Named moves come first, each a turn or a mirror and shown by rows before and after it. Which of them, in which order, take the first row of each pair that follows to the second? Write the first one first, as in the answered first pair.
move Q363:
[ 15  14  11  -2  -6 -19   2   8]  ->  [  6  11  11  -8 -10 -24  -5   4]
[-28 -10 -33   1 -12 -23  23  -1]  ->  [  1  -4 -29  19  -1 -10  43  10]
[-15  -7 -40  21  48   1  11   2]  ->  [-28 -11 -43  14  44  -5   2  -3]
[  4   7  36 -24  -2 -15 -32 -35]  ->  [ 41  18  42  -1  13   3  -7 -22]
move Q636:
[  1   1  -6 -14   6  15  -6   8]  ->  [  0   0 -12 -11   8  12  -2  10]
[-26 -21  26 -35   4   3 -47   2]  ->  [-43 -37 -26  -9  35 -14   5   8]
[  5  12   6 -19 -33  -5 -31  12]  ->  [-21 -12 -16 -25   3   0 -32 -19]
[  0 -14  25 -14 -24  19  -5 -30]  ->  [-14 -27  -8  -1   2  12  24 -36]
move Q119:
[ -3  -7  23 -22 -11  17 -30 -20]  ->  [ -8  -4  19 -23 -35   3 -25  -9]
[11 -7  1 17 23 -8 -5 -3]  ->  [ -2  -2  -6  12  14 -18 -20   7]
[ 36   4   0  18  17 -21  -3  28]  ->  [ 35   5  -2  16  19 -20  -9  28]
[ 13 -17  43   8 -40   5  21 -40]  ->  [  5 -15  40  -4  13  28 -27 -49]
move Q476:
[ -1   7  17 -27 -20 -14 -22  13]  ->  [ -3   6  18 -28 -20 -16 -22   7]
[ 16 -14  18   0  24  13  28 -51]  ->  [-17 -24 -30 -13  -1  31  39 -24]
[ 11  14  -4  29 -10 -23  26  20]  ->  [ 12   7  14  26  -3 -34  25  -8]
[-16 -11 -26  10   9   3  24   1]  ->  [  5   4 -16  21  16   6  17  19]
Pairs:
Each pair is 2 to 3 moves apart.
[ 24 -12  -5  10  23 -28 -16   1]  ->  [ 18 -20 -35  10  12  -8   5  16] => Q476, Q476, Q363
[-23   1 -32  10   6  -8   1  17]  ->  [-22  -8 -27  12  -7 -13  20   5] => Q119, Q363
[ -9  17 -31  13  67   7 -13  18]  ->  [ 32  45  32  13  17  -5 -29  30] => Q476, Q636, Q636
[ 12   8 -13  18   8   8  21  27]  ->  [  9  11 -11  16  -5   1  16  34] => Q363, Q636, Q363
[  0  14 -11  23  34 -37   2  20]  ->  [-16   1  -5  15  27 -51   7  -5] => Q476, Q119
[ 17  27   2  17 -22   2   1  28]  ->  [-29 -12 -31   1  16   6   3 -20] => Q636, Q476, Q636
[ 30  12  -2  10 -52  19  21  25]  ->  [ 30 -10 -10  12  24  52  20 -20] => Q119, Q636, Q636
[-37 -35  -9 -38   2  22 -21 -44]  ->  [45 -6 -2 17 -1 44 52  8] => Q119, Q363
[ 40  18  11  25 -13  16  31  32]  ->  [ 26  -8  45  10   9  -3  22 -40] => Q476, Q636
[  3  17   6   8 -28 -10  -8  25]  ->  [  2  -4  30  -7  -6  12 -15 -25] => Q119, Q636, Q363
[-15  13  -2   6  14 -23 -34  18]  ->  [  7  20   5  21  15 -22 -16  27] => Q476, Q363, Q119
[ -1   0  13  -5  -6  -7  11 -21]  ->  [-10  -2  -9   1  10 -11  16 -15] => Q119, Q636, Q363
[-4 -4 -2  3  8  6 20 -9]  ->  [ -1   2  17  -8 -11   7  -2  -9] => Q636, Q636, Q363
[  8 -26   6  21 -12   6  37   3]  ->  [-38 -28 -11  -5  -1  -8 -17  -1] => Q119, Q636, Q363
[ 18  13  26   4   3 -29 -12  -6]  ->  [ 16  22  -3   5 -11 -12 -11  32] => Q476, Q476, Q476
[-23 -15 -16   3   2 -27  24 -20]  ->  [ 20   0   5  21  35   3  21 -11] => Q119, Q636, Q119
[-24 -11 -24 -20 -29  -3  -8  13]  ->  [ 39   1  20  12 -10   1  24   3] => Q119, Q476, Q476
[ 12  -4 -19   4  41  46   1  34]  ->  [-18 -42  10 -21  25  21   6 -42] => Q636, Q476, Q476
[ 26  22  14   9 -33 -25  -6  33]  ->  [ -3 -14  26  -8   4 -37 -13 -42] => Q476, Q636
[ -1  17 -42 -21 -17  11  -8  19]  ->  [ 25  17  19 -14   1 -28 -11 -33] => Q476, Q119, Q476
[-20  -8   4 -31  20 -18 -45   1]  ->  [-25 -36 -27 -25  14  13  13 -11] => Q363, Q476, Q476
[-10  -2  16   2 -15  -8  -7 -11]  ->  [-22  -6  -9   3 -15  -2   3   0] => Q476, Q636, Q636
[ 24  33   8   8   8  -9 -23  21]  ->  [-18  12 -11  -9  23 -20 -34  -7] => Q363, Q636
[ 31  17  10  23  -9 -32  31  16]  ->  [ 15  -5  19   6  41 -15   4 -39] => Q476, Q119
[ -3  -1 -12   5   5   4  19  -2]  ->  [  2   8 -12   7   5   6  14  10] => Q363, Q476, Q119
[-35 -13   5 -28   6  21 -31 -21]  ->  [-19   1 -10 -11 -46  16  11  30] => Q476, Q119
[ 23  26  28   0   8  13 -51  28]  ->  [ 16   7 -23  29  58   8   5  23] => Q636, Q363, Q636
[-28 -22  -4 -35  26  -9  21 -18]  ->  [-17  -3 -16 -17  -6 -27  40  29] => Q119, Q636
[ 13 -10 -11  20   5  20  26  21]  ->  [  4   0   1   9  35   9 -25  11] => Q476, Q119
[23 24 -6 21 -3 16  2 40]  ->  [-32   7 -14 -16 -19  -8 -37  13] => Q119, Q363
[  5  13 -26   4 -21 -10   3  33]  ->  [  4  -4   5   6  -3 -40  15 -25] => Q476, Q476, Q636
[ 15  -1  25  -3 -10  -3  -6   1]  ->  [  6 -10  -8  12  15 -10  20   2] => Q119, Q636, Q636
[  1   2 -12 -18 -26  18   0  21]  ->  [ -5  -5  -7 -26 -12  27 -14   6] => Q363, Q636
[-13   1   0  17   6 -36   3   7]  ->  [ -2   4  -4  24  10 -28  15  13] => Q476, Q363
[-13   6  -8 -11  -8   6 -26  23]  ->  [  2  -3 -11   6 -23   0  24  21] => Q636, Q119, Q363
[ -7  -6  26   0  11  30   3 -20]  ->  [-16  -9   6  -2   1  41  11  -8] => Q476, Q363
[ 11  15  19  11 -17 -14  -3  16]  ->  [ -9   7  15  -7   4  -6 -34  -2] => Q119, Q636, Q119
[ 16  -4  -8  -7  45   9 -24  14]  ->  [-12 -26 -24 -22  35   8 -17  -6] => Q476, Q476
[  7  -4  16  -3  -5  40   7 -18]  ->  [-21  -3 -14  -9  16  31 -18  -7] => Q636, Q119
[-17  21  -6  -3 -24 -36 -20  25]  ->  [ 23  28  35  -3   6   9 -33   8] => Q363, Q636, Q363
[ 37  15  15  36  33 -17  26   1]  ->  [ 16  14 -31  29   9   5  32  40] => Q476, Q476, Q476
[-21  -7 -13  -3  -6 -27   1  -5]  ->  [ 17  -4  16   8  16   2   9 -18] => Q119, Q636, Q119
[ 23  24  22   8  27   3 -21 -10]  ->  [ 14  28  17  11 -28 -27   2  11] => Q119, Q119
[-14 -17  -4   5 -34 -24  26 -14]  ->  [ 11  -3  -9   6 -38  23  25  17] => Q119, Q476, Q636
[ 12  -4  -2  13 -26 -10  58 -10]  ->  [ -9 -17 -25  -5  30  36  25 -29] => Q119, Q476
[20 16  4  9  2  2  8 20]  ->  [ -2  -5  -5  -1 -20  -9  25  -2] => Q476, Q476, Q636
